In the rows, zero is written as 128.
One turn moves every row onto another: examples first, then more rows asked
q_773: 137  125  114  118  110  143  129  134  136  94  123  158  155  128  123  163  108  154  166  139  140  146  100  145  104  78
q_929: 131  137  120  129  126  136  131  108  120  125  109  133  133  119  125  127  104  134  142  155  134  119  134  104  149  136
q_306: 150  146  115  110  145  158  130  140  131  100  113  132  140  112  132  120  109  146  152  152  122  145  135  123  133  121
q_554: 117  152  118  147  124  139  140  134  144  105  104  166  154  125  147  146  111  142  141  113  123  168  130  135  126  115
q_184: 100  120  128  112  115  135  135  117  132  101  122  148  157  131  103  152  118  129  152  159  137  124  135  108  130  125
q_150: 168  136  105  129  118  147  134  133  126  109  110  137  133  115  151  145  93  155  154  132  135  139  96  139  120  94
q_573: 101  154  107  141  102  148  140  135  149  102  99  161  150  114  140  158  121  130  156  112  123  141  124  133  122  106
q_376: 108  123  132  118  120  121  124  115  150  110  120  144  157  133  111  150  126  129  150  160  139  125  134  104  124  131
q_713: 145  125  126  114  115  151  135  137  136  84  131  156  154  125  113  157  112  135  166  131  129  141  97  142  107  85
q_726: 135  138  119  125  136  137  125  112  133  110  103  133  145  119  138  138  113  124  147  160  125  120  138  97  145  140
q_640: 174  142  110  125  124  149  124  137  136  113  118  142  127  113  141  146  95  138  156  131  130  139  92  128  112  95
q_772: 175  148  114  120  125  143  118  143  123  98  126  148  135  110  141  148  96  136  154  130  130  147  101  135  118  101
q_590: 157  145  114  107  137  151  124  144  145  106  112  125  135  107  147  128  111  144  152  149  126  144  126  118  122  126
q_201: 125  120  128  137  107  120  124  107  141  117  126  160  148  139  105  168  109  123  153  141  144  119  99  114  114  99
q_676: 100  124  123  127  118  121  132  119  144  104  112  144  163  135  109  149  128  144  150  160  140  117  138  118  129  119
q_532: 119  121  121  142  99  118  128  106  131  115  119  159  153  138  109  164  111  141  156  141  147  117  102  129  120  90
q_440: 118  152  121  151  99  136  137  125  143  112  100  162  148  112  149  145  117  137  150  104  125  153  117  137  128  111
q_469: 126  116  131  133  96  129  136  105  125  108  127  157  147  133  106  163  107  122  156  133  142  115  96  123  123  100
q_264: 162  152  112  113  142  148  121  134  126  100  115  131  141  111  153  134  106  136  151  147  123  142  126  117  134  129
q_233: 98  153  101  141  132  153  141  125  143  105  106  159  145  132  148  162  114  125  141  125  142  147  135  132  130  115
q_265: 131  134  114  138  125  125  138  117  133  119  98  124  141  122  137  130  113  145  138  153  134  111  135  113  144  135
q_370: 176  142  119  131  126  151  131  128  124  107  118  140  130  113  135  132  98  139  156  127  126  137  95  138  126  96
q_88: 138  140  118  130  129  126  128  120  139  125  106  128  136  119  133  131  108  133  140  154  128  119  131  96  137  142
q_26: 149  139  107  114  137  150  138  145  138  98  103  122  143  113  151  130  110  157  148  151  127  139  132  128  128  123
q_900: 115  151  115  151  129  141  138  115  137  114  107  159  143  130  157  150  110  133  134  117  144  158  128  137  135  119
q_436: 150  129  128  122  107  136  117  138  134  93  130  166  143  116  113  166  105  130  158  130  140  143  98  141  108  86
q_189: 111  119  133  127  118  130  124  107  144  105  107  151  153  125  111  156  122  118  151  161  134  116  134  104  136  126
q_122: 124  115  135  135  101  127  121  115  140  104  118  168  148  124  98  171  112  118  154  142  141  122  109  122  120  98
q_50: 144  126  124  114  115  144  120  132  148  97  132  158  148  126  119  166  112  134  166  136  142  145  94  137  99  84
q_221: 99  153  105  144  108  150  137  116  142  112  102  155  138  119  150  161  120  120  150  116  143  132  122  135  132  110

q_900 goes to -> q_554
q_676 goes to -> q_265
q_376 goes to -> q_88
And these:
q_713 goes to -> q_469
q_772 goes to -> q_436

One turn moves every row onto another: examples first, then more rows asked
q_560: 118  136  141  107  129  139  122  147  107  128  135  133  117  120  129  115  130  119  120  150  147  116  127  110  133  142  143  79  122  124  128  148  114  113  136  129
q_281: 125  129  99  129  132  133  132  144  116  93  125  146  107  110  107  135  129  145  121  109  106  112  126  139  134  152  108  143  140  120  111  132  139  130  120  136
q_23: 123  127  101  140  128  127  126  139  112  108  121  149  105  118  103  130  130  157  138  107  103  109  126  133  138  145  108  137  137  115  115  124  138  134  124  135
q_937: 122  132  146  112  131  133  115  141  107  123  128  135  122  121  127  114  138  118  127  150  140  123  129  105  131  138  141  80  126  116  129  142  113  106  137  130
q_985: 127  127  94  100  131  146  137  142  140  127  122  114  138  109  95  131  117  144  125  132  115  131  155  109  141  121  144  127  109  113  139  131  111  113  146  135
q_556: 103  123  118  123  125  142  116  146  119  106  115  127  79  129  121  109  107  137  147  137  147  127  134  122  129  140  130  99  130  115  136  128  124  135  134  127
q_352: 116  134  118  117  122  151  140  114  128  140  143  113  148  114  117  158  119  138  130  107  115  105  132  140  135  140  132  132  114  119  146  139  119  140  118  127
q_517: 117  131  131  111  117  139  139  147  129  165  148  128  136  112  84  148  131  138  136  139  109  129  129  118  125  150  126  137  142  130  127  139  113  124  138  133
q_402: 115  109  114  126  129  120  131  137  132  121  113  131  109  114  113  115  95  113  154  113  119  110  132  94  135  150  155  142  140  127  114  132  121  109  138  128
q_147: 126  127  125  119  122  144  134  104  131  126  138  116  160  111  117  157  131  130  134  107  107  118  136  133  133  138  127  133  119  107  146  134  115  128  119  131
q_128: 132  99  132  103  143  128  166  144  143  138  111  138  129  129  102  109  108  123  135  136  142  116  128  108  129  145  124  121  113  109  144  139  116  117  136  122
q_952: 130  136  128  99  138  120  115  141  127  121  148  121  120  139  131  115  120  128  106  128  119  129  127  152  134  133  101  136  129  130  143  152  133  121  112  119
q_882: 125  131  141  120  140  110  102  135  121  140  131  125  125  148  126  112  126  139  138  131  105  128  125  145  136  128  102  128  126  119  152  129  130  122  117  117
q_791: 83  118  129  118  123  139  118  113  118  127  143  132  115  140  124  102  122  138  124  121  129  121  120  129  152  149  114  144  135  122  129  140  115  155  117  130
q_595: 122  129  107  137  135  128  128  144  114  97  119  144  110  112  106  135  134  147  134  109  101  113  121  138  135  152  109  140  140  117  116  122  140  132  121  135
q_512: 108  117  125  123  126  134  111  142  123  87  109  128  90  123  120  112  119  127  149  139  138  140  134  119  125  142  126  103  135  104  137  122  120  123  134  130
q_268: 126  125  97  132  125  131  129  139  114  104  128  148  103  117  104  131  127  155  123  106  108  108  131  134  134  145  108  140  137  118  110  135  137  135  123  136
q_868: 119  146  98  109  146  143  144  150  138  131  122  104  136  105  99  138  126  132  139  124  118  132  128  114  150  128  147  122  104  118  144  116  127  112  143  137
q_125: 126  130  127  110  131  116  108  134  122  143  143  126  117  150  127  107  114  146  119  128  115  120  135  147  134  125  102  130  125  127  146  148  129  127  118  117
q_802: 90  121  137  117  132  133  116  111  121  104  137  127  128  130  127  108  141  118  127  117  124  140  111  128  152  153  111  147  141  111  128  133  119  140  114  133
q_181: 144  138  101  113  137  138  128  114  122  130  112  119  121  112  148  107  155  121  130  149  127  123  121  122  135  141  126  125  137  131  106  147  138  134  134  133
q_831: 118  138  98  99  141  152  145  156  140  122  122  108  137  103  98  138  115  136  126  135  117  130  142  119  142  132  146  129  106  124  142  126  117  115  141  133
q_336: 119  140  124  109  120  139  145  147  130  165  158  122  131  112  87  151  135  132  132  129  118  131  121  118  128  150  126  136  140  132  125  143  123  123  135  136
q_551: 126  138  142  109  148  114  110  141  127  118  135  120  130  136  131  118  131  121  124  129  107  137  118  152  134  137  101  133  129  123  150  133  134  116  112  119
q_14: 125  135  116  116  125  147  139  108  131  131  146  112  153  112  118  159  130  128  129  101  117  113  128  136  137  139  129  130  115  112  144  139  123  131  118  131
q_396: 124  128  133  112  118  134  136  140  131  153  146  128  143  110  84  149  141  132  139  135  106  140  129  114  124  146  123  138  146  120  126  137  113  115  138  136
q_579: 114  113  108  120  129  124  136  141  133  123  122  129  103  114  115  115  91  113  146  110  126  105  131  99  137  151  156  142  137  133  111  140  126  112  137  129
q_272: 137  101  132  106  146  121  164  137  144  134  113  136  133  129  103  109  120  116  139  127  142  124  122  104  132  143  123  118  114  101  143  135  121  109  136  125
q_822: 129  135  94  110  137  138  136  137  137  135  123  110  139  113  96  130  129  141  139  121  116  135  142  103  148  118  144  121  107  107  140  121  121  110  147  138
q_647: 111  131  108  115  126  139  122  143  122  100  129  121  76  128  124  112  114  128  134  125  158  132  127  121  132  138  128  99  130  114  130  140  134  130  132  133
q_909: 89  126  126  111  129  139  122  114  121  112  150  125  117  132  128  107  132  122  114  114  135  130  113  132  155  152  114  146  136  120  124  146  122  148  114  134
q_467: 86  115  139  124  127  134  111  110  119  117  130  133  125  136  123  103  132  133  137  125  119  130  120  126  151  149  112  145  139  111  132  128  110  147  118  129
q_977: 117  126  125  120  119  149  133  111  130  135  134  119  156  113  113  157  121  139  136  115  106  109  140  136  132  140  129  132  117  112  149  133  110  136  119  126
q_371: 135  111  129  103  151  124  171  144  143  135  118  130  129  127  107  113  119  110  135  124  148  121  112  108  136  146  125  117  111  108  142  137  129  112  134  126
q_311: 142  128  110  114  135  138  122  114  123  123  100  126  128  109  146  106  153  123  133  160  116  125  129  122  131  143  125  129  140  128  110  140  128  133  135  130
q_120: 121  138  142  108  132  135  120  144  107  122  133  131  119  119  130  116  138  112  122  146  146  122  125  109  133  140  141  78  124  120  128  145  117  107  135  132
q_114: 127  137  125  109  120  134  140  139  131  155  156  122  139  110  87  151  146  125  134  125  115  141  120  114  128  146  124  136  144  122  123  141  122  113  137  139
q_439: 118  131  144  110  127  137  116  144  106  129  129  136  118  122  127  113  131  124  124  153  142  116  133  108  130  139  142  79  124  121  130  144  109  112  137  129
q_877: 132  130  111  118  135  145  124  121  120  135  98  126  121  112  145  106  143  132  138  167  116  115  130  126  131  147  127  128  136  137  114  137  126  142  135  125
q_129: 119  117  108  119  133  121  138  139  136  113  124  125  107  110  117  119  100  102  142  106  128  114  123  99  138  152  155  142  140  130  109  140  130  106  136  131
q_548: 118  125  116  115  128  134  116  139  125  82  122  121  88  124  124  114  125  117  136  126  150  147  127  118  128  139  126  103  136  103  130  133  130  118  131  134
q_795: 129  108  128  98  148  131  172  150  142  138  118  132  125  127  106  112  108  116  131  132  149  114  118  113  134  150  127  121  110  116  143  140  124  119  134  122
q_518: 134  140  102  115  138  144  129  122  120  142  108  122  114  114  147  106  143  130  133  155  126  111  121  126  137  146  127  124  131  140  110  143  135  143  135  128
q_51: 119  114  115  123  133  118  133  136  135  111  116  127  112  109  115  119  104  103  152  109  120  116  125  96  137  152  154  142  141  124  113  131  126  103  136  130

q_467 goes to -> q_791
q_822 goes to -> q_985
q_114 goes to -> q_396
And these:
q_795 goes to -> q_371
q_281 goes to -> q_595
q_937 goes to -> q_439
q_181 goes to -> q_311
q_579 goes to -> q_129
q_147 goes to -> q_977
q_647 goes to -> q_548
q_952 goes to -> q_551

One turn moves every row onto another: examples first, then more rows asked
q_950: 110  137  108  117  132  111  134  131  127  134  110  145  143  114  123  149  135  136  130  129  139  115  140  126  117  126  125  95  124  126  143  130  135
q_15: 142  124  160  115  123  140  139  140  118  140  127  102  118  118  123  118  129  118  98  120  122  130  97  123  134  140  114  130  118  113  110  122  106
q_266: 138  112  142  156  115  149  136  122  128  135  136  108  138  118  130  143  123  129  122  127  107  131  115  123  124  108  149  145  128  127  136  147  151
q_242: 135  116  165  121  125  141  139  135  121  145  144  98  112  122  119  130  134  111  105  114  115  127  111  123  135  137  124  132  123  112  118  135  106
q_523: 153  96  143  150  107  150  122  129  127  135  147  109  136  125  135  128  117  126  127  115  110  121  134  128  117  112  139  132  124  120  139  143  143
q_614: 111  126  108  112  144  113  127  122  133  131  119  142  135  117  127  132  132  135  131  130  137  124  144  139  125  132  132  88  121  125  152  140  125
q_571: 109  140  109  117  119  116  130  123  112  131  108  131  134  116  132  144  133  135  131  130  141  113  155  131  117  122  119  106  128  135  143  120  141
q_675: 121  114  114  104  137  113  133  131  145  124  121  154  130  121  117  125  142  142  134  132  136  130  141  134  118  136  123  96  122  134  150  147  131
q_109: 136  120  158  120  135  138  128  126  129  133  139  97  110  123  116  119  133  112  100  115  127  144  103  126  140  133  130  125  123  112  113  128  101
q_725: 144  120  156  124  117  132  124  137  128  123  125  105  121  119  113  121  140  120  96  111  132  145  94  111  127  124  122  127  125  114  103  121  109
q_878: 118  122  106  117  129  107  123  129  137  119  108  150  144  113  123  132  143  144  127  129  139  132  134  127  114  122  127  93  124  129  144  141  131
q_235: 125  144  152  127  122  136  139  125  147  134  135  101  129  132  122  134  98  112  107  137  139  119  112  127  137  139  131  153  115  143  111  112  136
q_207: 114  129  110  108  136  114  142  133  131  133  105  151  140  111  129  131  136  144  128  140  131  122  130  135  121  137  121  100  119  132  147  142  133
q_4: 150  104  162  117  119  137  124  138  130  130  143  104  112  126  115  113  138  117  103  108  124  138  110  120  128  134  119  125  122  113  114  131  103
q_983: 138  112  161  130  119  134  124  132  131  129  143  100  116  122  109  133  145  113  103  105  125  142  108  112  127  120  131  129  129  113  112  134  108
q_907: 117  122  112  113  133  109  125  129  141  125  126  148  132  124  112  144  141  134  136  121  144  123  150  125  114  125  128  91  127  129  146  136  133
q_733: 139  118  148  129  110  139  122  128  136  136  137  98  137  127  148  106  92  116  105  132  125  114  125  141  131  142  127  140  107  131  124  126  120
q_546: 119  124  114  111  120  113  120  122  131  119  124  137  121  128  115  138  141  134  137  120  151  124  164  127  113  120  120  102  132  140  143  123  141
q_978: 110  129  113  108  127  119  142  121  122  128  102  138  130  111  138  123  140  147  127  146  128  129  137  142  125  133  119  116  125  145  150  142  139
q_572: 141  131  143  137  95  129  114  134  139  120  123  104  147  126  133  121  101  119  101  124  143  120  114  118  119  124  124  141  114  133  105  106  131
q_815: 113  128  117  104  139  116  144  133  135  139  123  149  129  122  117  143  134  135  137  132  136  112  146  133  121  140  121  97  122  132  149  137  135
q_678: 132  124  153  138  106  128  125  127  162  115  140  109  132  132  109  138  121  119  108  127  139  136  112  112  122  120  137  157  125  148  109  127  141
q_452: 130  132  158  128  123  136  139  133  118  138  127  98  121  115  117  138  137  115  98  117  122  134  95  114  134  126  127  134  126  113  108  125  112
q_509: 150  137  137  123  138  148  140  126  142  122  121  119  123  133  111  120  103  131  116  137  146  143  96  128  137  129  130  135  120  135  113  103  152
q_33: 139  121  147  128  120  131  108  119  158  117  148  101  125  141  120  114  100  110  108  122  150  133  127  130  132  132  136  135  115  136  113  113  123
q_962: 131  120  155  140  96  136  139  135  141  133  129  106  145  118  137  130  114  125  106  137  114  117  110  122  121  130  129  162  116  142  120  140  137
q_885: 170  113  138  127  106  148  121  144  127  126  130  120  134  135  126  112  100  129  122  117  138  117  124  123  115  125  115  121  116  122  117  102  145
q_335: 120  114  117  103  128  116  132  120  141  115  118  145  118  123  120  118  148  146  134  137  137  141  147  138  120  131  120  113  129  150  150  144  139
q_568: 129  111  159  130  120  138  133  120  160  130  154  103  123  133  124  122  113  116  113  134  121  131  122  134  134  138  141  156  117  146  128  146  130
q_111: 144  117  163  125  106  136  135  146  120  135  130  106  123  117  117  132  142  119  101  110  119  128  102  108  121  126  116  134  125  113  108  127  113
q_839: 146  98  150  140  94  131  108  129  152  116  143  106  141  127  135  109  116  123  107  121  125  131  125  125  115  123  133  145  116  136  121  141  125
q_756: 161  105  142  136  105  153  127  140  118  141  139  112  136  129  139  119  101  125  126  118  118  107  133  131  117  126  122  126  116  118  132  122  142
q_262: 120  125  115  109  125  110  139  141  139  127  112  157  138  118  113  143  145  143  133  131  137  120  136  120  110  130  117  102  126  136  141  137  141
q_153: 115  123  107  122  115  111  119  119  125  114  103  137  138  111  134  127  147  146  126  131  137  137  143  131  114  114  125  108  130  139  145  138  138
q_586: 141  128  138  137  139  145  135  115  151  116  128  116  123  129  106  129  119  131  117  133  139  157  96  124  137  116  147  141  128  137  120  124  153
q_777: 165  121  137  117  130  148  126  132  140  121  132  120  120  141  116  105  97  128  121  125  149  133  115  132  130  134  121  122  116  128  116  99  143
q_430: 132  120  142  146  139  150  141  111  141  130  137  108  125  123  119  136  120  128  121  135  118  147  105  132  139  116  155  145  128  133  134  143  150
q_52: 114  131  120  98  132  121  143  124  128  132  123  139  114  128  120  135  134  135  139  135  142  117  158  138  124  139  114  110  127  145  148  126  142
q_318: 111  124  109  115  131  117  120  110  121  126  119  128  126  119  137  125  133  135  131  130  137  128  160  145  125  125  128  99  126  134  154  135  130
q_755: 118  130  118  104  117  115  143  132  132  120  107  148  125  121  116  138  147  146  133  137  141  126  142  124  113  128  110  119  131  151  139  128  151

q_586 goes to -> q_509
q_235 goes to -> q_33
And these:
q_950 goes to -> q_614
q_15 goes to -> q_4
q_571 goes to -> q_318

